Small tables with named rows and columns. After each table, cells are looked up by row and column.

zof:
	keson	dopar	kun
sokotes	33.3	83.9	63.6
bufum	52.2	48.8	20.9
lomaz	37.4	30.1	35.1
noposu	21.7	12.0	21.7
zaf	46.0	38.3	19.0
guki	44.3	31.9	13.7
fipa	26.2	9.2	22.5

keson of sokotes = 33.3
dopar of noposu = 12.0
kun of guki = 13.7
keson of bufum = 52.2
keson of noposu = 21.7
dopar of guki = 31.9
dopar of zaf = 38.3
keson of zaf = 46.0
dopar of lomaz = 30.1

giv
fields: gemagu, bur, zud
lileku: [-9543, -1915, 2931]
vefog: [-2956, -6321, -9273]
tige: [5168, -5195, -8903]
vosenis: [-2137, -1296, -7418]
tubidu: [-7343, 1285, -3465]

What is the gemagu of vefog in giv?
-2956
What is the bur of tige in giv?
-5195
What is the zud of vefog in giv?
-9273
What is the gemagu of vosenis in giv?
-2137
What is the gemagu of lileku in giv?
-9543
What is the gemagu of tubidu in giv?
-7343
What is the bur of vefog in giv?
-6321
What is the zud of tige in giv?
-8903
What is the zud of tubidu in giv?
-3465
What is the bur of vosenis in giv?
-1296
What is the zud of vosenis in giv?
-7418
What is the zud of lileku in giv?
2931
What is the bur of lileku in giv?
-1915
What is the gemagu of tige in giv?
5168
What is the bur of tubidu in giv?
1285
Which row has the largest gemagu? tige

mer:
fields: reb, dum, zasapo, rolera, mam, kaga, zereve
beb: [0, -20, 9, -15, -11, -40, 17]
pebisus: [-26, -45, 28, -43, -36, 9, -40]
dosegon: [-11, 2, 12, -11, 4, -25, 6]
relinor: [12, 26, -47, 51, 24, 19, -27]
nonod: [-11, -4, -5, -10, -7, -22, 15]
zupa: [8, -9, -12, 0, -1, -8, -4]
sopeniv: [1, -22, 0, -20, 6, -52, 27]
sab: [3, 21, -36, 54, 20, 24, -30]
matatib: [-21, -18, -5, -25, -33, 6, -13]

sopeniv, rolera -> -20
sopeniv, reb -> 1
beb, zasapo -> 9
zupa, kaga -> -8
sopeniv, zasapo -> 0
zupa, dum -> -9
sopeniv, zereve -> 27
pebisus, reb -> -26
sab, mam -> 20
pebisus, zereve -> -40
beb, rolera -> -15
beb, zereve -> 17
sopeniv, dum -> -22
sab, dum -> 21

zez =
cols = ziru, videf, dak, vasake, tad, fopadab, nakuze
bunofi: [24, 29, 68, 49, 50, 42, 41]
fek: [18, 29, 63, 77, 30, 46, 19]
gibomu: [49, 24, 61, 89, 34, 61, 37]
sig: [82, 33, 54, 92, 51, 75, 69]
bota: [18, 59, 57, 20, 52, 34, 44]
nog: [32, 28, 64, 81, 33, 52, 45]
ferunud: [73, 21, 72, 90, 64, 73, 52]
kidesu: [77, 91, 37, 49, 59, 64, 86]
rif: [18, 75, 46, 18, 45, 33, 48]
geb: [58, 43, 50, 93, 28, 66, 65]
pavud: [62, 78, 63, 16, 85, 48, 42]
vevurod: [69, 87, 67, 16, 91, 48, 36]
tigonel: [89, 86, 42, 44, 69, 68, 97]

What is the tad of rif in zez?
45
What is the fopadab of gibomu in zez?
61
What is the nakuze of bota in zez?
44
What is the vasake of vevurod in zez?
16
What is the tad of kidesu in zez?
59
What is the tad of fek in zez?
30
What is the ziru of gibomu in zez?
49
What is the tad of ferunud in zez?
64
What is the videf of bota in zez?
59
What is the dak of nog in zez?
64
What is the nakuze of fek in zez?
19
What is the tad of nog in zez?
33
What is the nakuze of vevurod in zez?
36
What is the ziru of fek in zez?
18
What is the tad of gibomu in zez?
34
What is the videf of pavud in zez?
78
What is the fopadab of tigonel in zez?
68
What is the videf of rif in zez?
75

Table vin
,firapa,pog,dirusan,rineb,nop,vizudo,mudagid
vagu,139,186,86,202,184,180,140
nilum,143,147,157,131,161,108,180
gute,162,133,159,132,168,93,178
sufog,141,148,147,140,134,141,140
luniku,145,127,140,121,70,153,112
rez,138,235,82,200,172,177,133
dade,159,135,161,127,74,146,115
sanuzi,143,125,151,122,60,160,108
bogelo,157,210,79,182,168,176,139
kam,147,134,126,130,132,145,138
zakorub,121,226,81,195,172,184,134
dumiba,148,141,131,135,141,132,143

vagu, nop => 184
rez, dirusan => 82
sufog, firapa => 141
kam, rineb => 130
bogelo, firapa => 157
sanuzi, nop => 60
sufog, mudagid => 140

fik =
|  | dezese | sel | nenole | sime | met | suz |
|---|---|---|---|---|---|---|
| bubid | 0.228 | 7.395 | -0.613 | -4.950 | -2.341 | 1.506 |
| nabero | 2.410 | 6.507 | 5.072 | 0.406 | -4.185 | 4.519 |
| peg | -0.117 | 7.368 | 0.822 | -4.664 | -1.671 | 2.107 |
| fibazil | 1.790 | 2.421 | 1.968 | 1.618 | -1.351 | 5.730 |
| lav | 1.555 | 5.869 | 3.992 | 0.542 | -3.067 | 4.530 |
| maboduk | -0.658 | 6.579 | -0.331 | -5.158 | -2.109 | 2.312 |
| vatu | 2.313 | 2.451 | 2.500 | 0.884 | -0.811 | 5.943 |

What is the nenole of peg in fik?
0.822
What is the suz of nabero in fik?
4.519
What is the met of lav in fik?
-3.067
What is the met of peg in fik?
-1.671
What is the suz of bubid in fik?
1.506
What is the suz of peg in fik?
2.107
What is the suz of maboduk in fik?
2.312
What is the sel of vatu in fik?
2.451
What is the nenole of fibazil in fik?
1.968
What is the met of vatu in fik?
-0.811
What is the sel of bubid in fik?
7.395

fodu:
         mekigu  fise  badu  kiz
pake        113    42   224   16
siru        125   172   188  153
mono        162    38   241   79
luvu         70   115   148   91
zifika      172   196   101  202
tafubid     104   149   114  146

siru, badu -> 188
pake, badu -> 224
zifika, mekigu -> 172
zifika, kiz -> 202
pake, fise -> 42
tafubid, kiz -> 146
siru, kiz -> 153
tafubid, fise -> 149
pake, mekigu -> 113
mono, mekigu -> 162
mono, kiz -> 79
zifika, fise -> 196
pake, kiz -> 16
luvu, mekigu -> 70
zifika, badu -> 101
luvu, kiz -> 91
siru, fise -> 172
tafubid, mekigu -> 104
mono, badu -> 241

Table vorita
,dor,mag,seg,gilu,reketif,talofe
bulus,87.3,63.3,35.3,39.9,51.8,27.9
fekisof,89.4,88.2,35.3,41.0,44.4,21.9
pag,79.6,84.8,65.0,60.0,64.5,51.2
rut,74.1,96.7,87.3,82.0,74.6,85.9
famev,76.3,90.7,71.4,85.6,77.1,76.0
fuf,85.5,37.0,68.9,86.5,91.1,69.7
zezu,89.7,28.8,73.4,76.6,91.0,59.9
zam,75.9,71.2,72.9,60.7,74.4,68.6
zurogo,74.1,90.5,87.5,62.4,68.3,68.9
falasog,90.8,28.8,67.3,73.3,81.7,62.7
kogog,77.5,91.0,72.7,85.3,76.0,83.2
bes,83.6,77.4,37.2,39.9,44.4,21.9

dor of rut: 74.1
talofe of falasog: 62.7
talofe of bes: 21.9
mag of fekisof: 88.2
mag of zurogo: 90.5
gilu of kogog: 85.3
reketif of zurogo: 68.3
Row with the largest seg: zurogo

